One turn moves each row of this set onto another row. After a few examples, where does it send each row asked below?
fadum: [ -4  -8  -8  15  12  -3  -5 -12   3   7  -6   8 -19 -10 -23   3   2  -8
  -4  -2  -5]
dup: [-12  -1  -6  -4   6   4 -10  -9   6  -5 -13  -3 -19  -2 -14   0   3  -4
  -7   7   2]
fulo: [  1   1  11   8  13  -8  -4 -12  -9  -2  -2   2   9  13   1 -15   1 -15
  13  -6 -13]
rokeb: [ -2   1  14  17  14  -2  -7  -1  -6  -8 -23   0  12   4   4  -9   4  -5
   6  -2  -9]
lof: [ 20  -8  12  -9  14   5  -5  11   0   1  -7   9   5   1 -10  -8   1  -9
   0   2 -15]
tul: [  3   3   1   7  11  -6  -6   4   3   5   3   8   5   6  -7 -25 -11 -20
   4  -8 -15]
palu: [-11   7   4  21   7   6  -1  -5   0  -5   5   8   5  -3  11  -4  -5   1
   3 -11  -8]
Mudoz: [ 14   3   7   9  -7   9   2   0  -6   0  -9   0   7  -9   0 -10   0  -3
  -6 -14 -14]
tun: [  7 -16 -22  15  12   2   2 -19   3   7  -5   4   3  -1 -17   4   0  -8
   1   1  -4]
bip: [  2  -9  -2  -5  20   3  -5  -2  15  15 -16  -3  17   1 -10   4   2   4
   3  -1 -25]
tenuf: [-16   9  -2   1   2  -6  -5  -4   9  13  -2  -4  -6  -4   0   5  -1   0
   5 -12 -25]
bize: [  2   1  -1   3  10  -2  -1  -8   0  20 -12  -4   4  -5 -10   7   5   1
   1 -13 -32]
Buli: [ 17   1  -2  -1  15   9  -9  -4  16   0  -3 -12   5  -3 -22   9  -7 -16
  -4   8   2]
mip: [-5 -3  9  2 28  2 -8  5  5 -4  6 17  4  9  2 -1 -4 -5 10  3 -8]
ganib: [  0   3   5  16  12   0  -9  16   7  -2 -19   5   7  -4  -3 -20  -8 -11
  -3  -4 -11]
mobe: [ 15   6  -2  16  10  11  -4 -13   6   2  -8 -14   6 -10 -19  12  -4 -10
  -9  -2  -2]
mogu: [-16  -1  -4  -7  12  -1  -9   2  25   9  -5  -3   7   2   0   2  -4   2
   7   0 -18]
Nolaf: [ -1  13  -1  19  14   5  -6 -17   2  -1   3 -10  -5  -6 -12  18  -4 -10
  -2  -3   0]
sisel: [ -1  -9 -20  -4   5   9  -3 -16   6  -5 -12  -7   3   7  -7   1   1  -5
  -2  10   3]
nor: [  0   9  -1   2  18   3 -11  -8  13  -3   9  -8  -6   2 -14  14  -8 -16
   3   8   4]

lof turns into mip
tun turns into sisel
Now these:
Buli turns into nor
bip turns into mogu
rokeb turns into ganib

One turn moves each row of this set onto another row. After a few examples, where does it send each row asked below?
gofel: [ -3  -3   9   6   4   1   0  12  -7   3  -4   8   7 -12  -8  -6  17 -13
  -7  -1  -3   9]
Ril: [ -4 -23  10   7   4   4  -1   4  12   7  -2  14   4  -6   2  10  -8   9
  -6  12   6   4]
Patos: [-10 -31   0   3   2  -1   2   6  -2   9  -3   6  -2   2   6  -3   1  12
   0   5   2   2]
kido: [  2  20   4  -7  -6  -9   1  -4   6  -6  -2  13   6  -4  14   0  17   7
   0   6  17 -10]
mefi: [  4   1  -2  -8  10  -4  -2   5   1   0  10   3  -3   1   8   1   9  28
   1   4  23 -10]
Gufuz: [ -3  19  -3  -5  -7 -11   3   0   1   3   1   8   4   6  15   1  19   7
   2   8  16 -16]
Ris: [ -3   1  11  -3  -2  -1   4   7  -4  13  -3   9   4  -4   9  -7  28  -3
 -12  10  -2  -9]
gozoz: [ -1  20  -1   2 -11  -1  -4   4  -4   7  -3   1 -15  -1  16  -9   2  11
   5   7  -4 -12]
dito: [ 2  1  8  0  8 -1 -1  8 20  3 14  0  4  6 -6 13 -2 22 -2  3 20 -4]
gazi: [ -5 -22   3  -1   3   3   0   1   1  12  -1  15  -3  -9  14   4   0  14
  -8  14   9  -7]
bavaz: [ -8  15   2   1  -9  -4   7   6  15   7  11  -1  10   3 -10  12  -2  -6
  -1   1  15  -6]
petad: [ -6   8  -7   4  -2 -12   0   8  -8 -10  -1   0   6   5  -4  -8  12  -2
  12  -9  11   8]
talo: [ -6  -3   3   8   3   0   1  17 -12  10  -3   5   6  -2  -7  -6  18 -13
  -6   1  -4   6]
Kigi: [ -2   5  11  -2  -1  -2   0   7  -2   6 -10  15   2  -5   7  -2  30  -1
 -10   9  -6  -5]
bab: [ -1  -8   1  -4   9  -4  -2   7   6 -10  10  -3  -1   0  -8  -1   3  22
   7 -11  16   8]
Bagiz: [ -8   5  12  -1  -5   5   4  10   7  16   3   9   4 -11  -7   8  12 -11
 -15   6  -3  -4]
roduk: [ -3  -9  -3  -2   9  -6  -2  10   3  -5  11  -6  -1   7  -8  -1   4  22
   9 -10  15   5]
kozek: [ -8  20   3   3  -8  -5   1   7  17  -1   4   7   8   3 -13  17  -1  -3
   2  -1  10   0]
zuvud: [ 5  4 -1 -7 11 -4 -6  4  2 -6  5  8 -4  0  7  4 10 30  2  3 21 -6]
Lak: [ -2   4  -1   1  -2 -10   4   2  -5 -10   5  -2  11  -5  -2 -12   9  -5
   8 -10  16   7]
zul: [-10   8   7   1  -4   4   2  15   4  15  -2  12   1  -2 -10  12  14  -7
 -12   7  -7  -3]
bope: [  2   4  10  10  -9  -2   0   3   3   1   3 -12  -3  -2   6 -20  -6  -1
   8  -4  -3   2]
teb: [ -1  10   7  12  -8  -3  -6   8   2  -4  -6  -4  -8   4   3 -14  -2   4
  12  -4  -9   6]
vifom: [  4  22  11  14  -6   4  -7   8  13   3  -1   3  -5  -4   1   2 -13   1
   2   7  -1  -1]
tad: [ -7 -26   5   3   3   1  -3   2   3  -2 -10  14  -3  -7   2   1   2  14
   0   4  -1   9]
gar: [ 0  4  4  0  8 -3 -4 11 18  2 10  3  2 11 -8 16 -1 24  1  3 17 -4]
Tifa: [  1  17   6  16  -7   3  -2  11   8  14   5  -5  -4   3   5  -1 -14  -1
   1   9   2  -8]
rigid: [ -6 -16  -1   2   3   2  -5   5   1   6 -11  22  -7  -4  10  10   4  20
  -3  14   2  -2]
mulo: [ -9 -21   1  11   3   2  -3  11   7  13  -5  13   0   7   0  13  -4  12
  -2  13   1   1]
Kaga: [  5  18   9  -1 -10   2  -2  -3   2   2   0   3 -11 -14  17 -11  -2   8
   2   5   1  -8]

kozek turns into kido
talo turns into zul
teb turns into vifom
Now these:
mefi turns into roduk
Patos turns into mulo

One turn moves each row of this set onto another row. After a few examples, where does it send each row asked below?
kup: [ 3 -1 -1 -7 -6 -6  4 12  7  0  4 -2  9 -3  9]
Lagi: [ -2  -7  -2   6   4 -10   0  27  11   6   2  -6   3 -14   1]
Gafaf: [  7   4  -3  -2  -5 -10   8   1  32  -1   6  -1 -15 -11 -24]
Rofa: [-10  -9  10  -2   7 -10   0   1  12  13   4  11 -11 -15 -21]
kosak: [  6   0  23  -3   2 -13 -11  -2  14   5  17   3  -8  -4 -11]
tamup: [  1  10   9  12  -5 -13   2  21   9   1   6  -1   5   0   7]
der: [ 10   9   4   8  -2  -7   3  -1  31  -4   9  -8 -14 -10 -24]
fifo: [ 12   0   7  11   7 -20  11  26  11   4   7  -6  -3  -5  -1]
Zabu: [  0  -5   7  11   4  -9  10  13  10  -6   6 -18  12  -6   4]
kavo: [  7  -5  -4  -1   4 -13  23   9   3  -2   4   0   6  -1  -3]
Bisa: [ -5  -6   8   6  -5 -13  20  15  16   6  -3  -8   2  -6  10]
kepu: [  6   0   9   4  -4 -15   5 -13  21  -2  -6   4 -11  -8 -22]
gotam: [-12   0  -5  10   2  -8  13  17   3   0   0   2   9  -6  -3]
Gur: [  9   2   6   4  -1  -3   8  18  10  12  -8  -8  -7 -11   4]
zed: [-12  -7  16   8 -11 -11   3  -6  18  -1  15  -7  14  -2 -18]
dalu: [ -7  -7  16   1 -16 -11   3   8  34  14  14  -8   0 -10 -11]
vafel: [ -3   1  11   9 -12 -14   5  11  29  18  19  11   3  -3 -13]
Zodi: [ -8   7   8   5  -8 -18  12  24   9   0  -4  -8  -8  -5  -3]
kabel: [  6   3   9  10   1 -20  -1  -6  19  -7   0   2  -9  -7 -28]
sol: [  3 -11   7   0  -5 -10  -5  -2  17   5  21   4  16  -4 -17]
kodu: [ -9  -6  28  11   6 -17  12  -6  18   5   9  -6  -8  -7 -15]
Luzi: [ -5  -7  13  -4   4  -2  15  -4  27   5  19 -14  -9 -12 -13]
dozam: [ -5  -3  12  18  -4  -3  -2  12  28  19  14  -4   3 -15 -17]
ruzek: [ 4  7  3 12  3  2 11  6 -1 -3 -2 -9  6 -3 -4]
tudod: [-10   4   3   7  10   0   2   7  17   4  22   0  -7 -13 -26]
Sadit: [ -2  -2   0  -6  -2 -10   5  14   2 -12   2 -17   3  -6  -7]
Sukod: [  5   9   1  11  -2 -10  15  -2  31  -1   7   0 -14  -9 -25]
Soso: [ 13  -7   7   4   4 -16   0  -8  22  -3  -1  -1  -9 -12 -25]
Vanap: [-10 -12   5   6  -5   0   5  -8  16  12   6   4  13 -11 -19]
vive: [ -2  12  11  -5  -5  -3   9  -3  20   5  22   7  -9   1 -12]

fifo turns into Sadit
kodu turns into tudod
Lagi turns into kup
Now these:
dozam turns into sol
kepu turns into Sukod

One turn moves each row of this set onto another row. After a few examples, where does it send each row asked below?
loz: [  3   9   5  28   4  -1 -10  13 -15  -3  -9 -10  -8  -3   7 -10  -3 -21
  15  -1   7   2   3]
Nesuv: [  2   4   0  -1   7  -9   2   7 -14 -16 -13  -2 -20   2  -6   3  19  -9
  10  13   7   2  13]
vif: [ -3  -1 -11  18  -5  -5   6  24  -2 -16   3   5  -5  -6  18  -2 -11  -7
   4 -13 -10  10   9]
legaf: [  4  11  -2   8  -5   2   4  10   5 -28  -1  -6   0   1  15   3  -2   7
   5  -3 -10   9   4]
bona: [  5  14 -23  -2   6   9  -5  14  -8  -2   4   2  -1   7  12  -6   9  -4
   2 -11 -15   1  21]
Mem: [ -9   1   0  22   7   4   4   1  -7  -3   0  -3 -24  -5  -3  -2  15  -6
  21  22  -7  -2   7]
Vekip: [ 14  -2 -11  -2   1  10  -1  23 -14 -16 -14   1 -24   2  -3 -11   3 -12
   7   8   4   3  18]
Kab: [ 10   7   1  29   5  -8  -1  10 -11  -4  -6  -8 -10  -1  -1  -8  -9 -13
  11   9  16  -1  10]
Kebet: [  1  -5 -18  -1   8   2   0   3  -6   8   5  -4  -7   2  18  -1  10 -11
  13   6  -4  -8  26]
vozi: [  2   9  11  28  11   1  -1  13 -13  -4  -1  -2 -18   3   4  -4  -8 -17
  12   7  11  -4  10]
sifu: [ 12   1  -5 -10   6   1  11  25  -9 -12  -7  -4 -16   5  -2 -11   2 -13
   4   4  -1  11  22]
vulor: [ -1  14  -5   5  -2   0   1  15  -3 -27  -2  -8   0  -2   9   6   8  -5
  -5  -8   4  13   3]
Difi: [  1   9 -12  24   1  19   1  11 -13   2  -5  -5 -22 -11   4 -12   2 -10
   3   3 -18 -15   2]
Pov: [  4   6  -4   1   5  -9   6  13  -6 -23 -21  -5 -18   6  -5  -2   2   2
  14  15   3   3  17]
Daker: [ -8   2 -16  28  10  13   0   8 -10  -4   1  -1 -21  -3  10  -7 -11 -10
  16   5 -17 -12   8]
Tuke: [-13   7  -8  21   1  -4  11   3 -11   0   1   6 -23 -13   0  -3  13  -3
  10   7  -7 -14   1]
pomog: [-15  13  -3   6  -4   8   4  20   4   2   0  -1  -6 -15  -7  -8  17  -1
   2   5  -4 -12  10]
Rufem: [  7   0 -10   6  -3  -1  -2   4   2  14   9   0 -17   1  11  -1   8  -5
  12  12 -11  -8  26]
Riso: [ -3   6   4   6   0   3  11  18   1  -2   0  -6   1 -20  -3  -4  12  10
   2   1  -4  -8   9]
sigek: [  5  20  -7  25   5   4   3   6 -14   1  -7  -5 -14  -2   3  -5 -19 -13
  19   1 -12  -1   6]
zegit: [ -4  -4 -17  21   2   1   6  13  -7  -7  -9  -1 -26  -1 -14   0  18  -6
  15  15  -3  -6   6]
kud: [ -1   0 -13  22 -12   3   3  26   2 -11   5  -1  -9  -5  12   8 -12  -6
  10  -8  -9   5   1]
Lipev: [ -9  15  -2  19  -4  -3  18   5  -3   1  -7   1 -17  -8  -3 -10  12   6
  10  14 -14  -8  10]
sele: [  1  12 -11   2   2   6  -2  18  -2 -20  -7  -8   5  -9  11  -8   7   2
  -3   3  -7  20  18]
luvep: [  4  12 -16  23   7   3  -3   8 -16  -2  -2   0 -21   2   3 -10 -11 -22
  11 -11 -12  -6   8]
sofi: [  2  -1 -10   1  -2  -4   1   4   0 -21  -6 -14 -18 -12   4  10   8  -6
   7  12   6  11   3]
nenen: [  1   6 -22  13   8  11  -6  15  -3 -13  -4  -5  -3   4  10 -14  -6 -11
   3  -6 -24   0  25]
Ropo: [  0  -4 -14  23 -11   4   8  13   5 -21   7   0  -7 -11   8   3   2  -8
   6 -13  -5   7   6]
furoz: [  4  13 -22  12  11   9 -15  14  -6  -2  -7  -9   6  -2   2  -4  -7 -14
   5  -7 -11  -6  16]
kep: [  8   6 -15   8   0   0  -8   9   0 -13  -1  -9  10   3  17  -6  17  -4
  -3   4  -3  12  12]
Sika: [ -5  10  -2   6   6  -1   5   8  -2 -19  -8 -13  -9  -4  -5   0  10  -8
   7  22  10  16  11]
tevad: [ -3  -1  -6   6   7  -3  -4   7  -1   7   8   7 -13   2  16  -1   3  -9
  11   3 -15 -13  29]
ven: [ 17  -4  -6  -4   3   5   6  29 -10 -11 -13  -7 -12  13  -1  -9   2 -12
   5   7  -6  -1  19]
muso: [ -9  11   8   9   4   5  14  20   1  -2   6   1  -8 -14  -8  -2  15   6
   6   3   2   1  10]
Divi: [  8  13 -18   4   7   8   1   8  -3   0   4   1   3  17  12  -4   0  -2
  13   3 -18  -2  22]

kep turns into Difi
sele turns into Daker
Now these:
vozi turns into sifu
bona turns into Tuke
Kebet turns into pomog
ven turns into Rufem
Lipev turns into legaf

One turn moves each row of this set onto another row. After a few examples, where does it send each row asked below?
Ber: [ -1 -12   8   1  -5   5  -1 -12  -1   5  24   4  -9  -3  -5   2  -9   3
  -2  -3   6 -14  14   6   4   3  20  -1  16]
fuvog: [ -6   5  11  16   9   8  13  24   3  20 -11   1  -4 -12   6   4   7 -14
   1   8   2  -4  11   6  -1  11  16 -12  10]
Detu: [ -3 -16  -3  21   8   4   5  17  -1 -13  13   3 -16  -8   9   1 -10  -6
 -23   3   0  -4  -2   3   3  -1  24 -11   8]
Lafid: [-11  -4  -2   9 -31   5   7   2   6   1  12  12   7   9  12   2  -4 -18
   9   6  -4  -1  -3   8   7  -3  14 -11   8]
Vep: [ -7   0   6   5 -15  11  18  -9  13  -2   8  -3   9 -12 -10   3 -10   0
 -12   8   0  -4   0   4   1  -8  20  -5  14]
vila: [ -4 -15  -3  20  11   6   0  17   1 -15  16   4 -15  -6   8   0 -13 -11
 -19   5   3  -4  -1   3   7   1  20 -12   5]
Pizom: [ -4   1  11  15  12   6   8  23   0  22  -6   2  -9  -9   8   3   8 -13
   3   7   3  -6  14   6  -1  14  16 -10  11]
Gat: [ -9  -1   0  10 -31   6   6   1   1   1   5  13   8   3   6   5  -8 -17
  10  -6   2  -4   0  10   6  -3   9 -12   5]
Por: [ -6  -9   7   6 -13   9  12 -12   2   0  11  -3  -1 -13  -8   6  -5   6
  -7  -6   3 -11  11   3   5  -3  20  -7  19]
zafaz: [ -3   1  11  13  15   6   4  23   3  24  -1   5  -9  -4   9   0   6 -17
   4  13   3  -5  12   7  -1  15  17  -8   9]
Zafu: [  0  -5  -1   6 -30  -5   6   2  -6  13  12  17   0  11  12   2  -5 -10
   3  -4  -3  -7   0  13  -6  -1  19  -2   7]
poreb: [ 10   7  10   7  21   5  10   1   7  -1   5  11  -3   1  11   2  13 -13
 -13  10   2  -5  13  13   0   2   4  -2 -10]
lam: [ -2  -1   0   8 -31   0   6   1  -7   8   5  16   3   4   6   5  -9 -12
   7 -12   3  -8   2  13  -2  -1  12  -7   4]
lon: [ -7  -1   5  11 -20   5   6   8  10   0   1   9 -16   4   3   4  -5 -15
   8 -14   8  -9   6   9   7  -2   7  22   2]
nev: [ -1 -12  -3  21   7   3   8  18  -2 -12   9   4 -13 -10   6   1 -13  -6
 -27   2   1  -5  -4   5  -2  -2  24  -9   5]
lik: [ -3   0   4   9 -20  -1   9   9  11   6   3  11 -16   8   5   1  -5 -13
   2  -8   3  -8   1  11  -2  -3  13  28   1]
Pigav: [ -4   6  10  13  15   7   6  24   7  22  -3   5  -4  -4   8  -1   3 -20
   2  18   3  -2   7   8  -1  12  16  -7   7]
Nivom: [ -2 -10  -3  19  12   7  -1  18   2 -15  13   6 -12  -7   4   0 -18 -13
 -20   4   6  -4  -4   5   4  -1  17 -10   1]
rala: [  7   5   9  11  15   6  20   1   6  -4  -2   5  -1  -5  12   5  21  -7
 -16   7  -3  -4  14  10   0  -1   8  -6  -4]
Led: [-13  -5   2  12 -24   6  15   8  20  -4   3   3 -13   5  11   2   5 -14
   5   1  -4  -3   1   5   9  -5  15  19  10]
noti: [  8   2  11   8  21   6   9  -1   4  -3   6   9  -7   0  13   4  17 -11
  -9   6   2  -7  19  11   4   4   4  -5  -7]
Zurot: [  0  -8  -3  20   9   4   4  18   0 -12   8   6 -11  -9   3   1 -19 -10
 -25   2   5  -4  -6   6  -1  -2  20  -8   1]
Rinir: [ -3   3   6   1  -7   8   8  -9  16   3  18   4   8  -1  -9  -3 -16  -7
 -11  19   2  -4  -5   7  -1  -6  20   3   8]
Kig: [  6   0  10  10  17   6  15  -1   3  -4   2   5  -6  -4  14   6  22  -7
 -11   4  -1  -6  19   9   4   2   7  -7  -3]
vipo: [ -5  -6  -2   7 -29  -2   7   2   2   9  16  15   2  14  16   0  -2 -14
   5   7  -7  -3  -3  10  -1  -2  20  -5  10]
fiziz: [ -6   8  10  15  11   9  12  25   8  20  -9   2  -1  -9   5   1   4 -18
   0  15   2  -2   7   7  -2  10  15 -10   7]
zosak: [  9   9   9   9  17   5  18   2   8  -2   0   8   1  -2  11   3  15 -11
 -17  11  -1  -3  10  12  -2  -1   7  -3  -9]
Neza: [ -7  -2   2  10 -23   0  15  10  16   3   4   7 -14   8  10   0   2 -11
  -1   1  -4  -5  -2   8   0  -5  18  27   6]
vebu: [-13  -5   4  13 -22   9   9   7  16  -6   2   4 -14   2   6   4   1 -16
  10  -8   3  -5   6   5  14  -3   8  17   7]
napek: [  1  -5   7  -2  -2   5  -3 -11   8   8  28   8  -3   4  -6  -3 -16  -5
  -5  12   6 -10   4   8   0   1  20   5   9]

Vep turns into Ber
Kig turns into poreb
lik turns into Led
Now these:
Zafu turns into Lafid
Nivom turns into nev
Pigav turns into fuvog

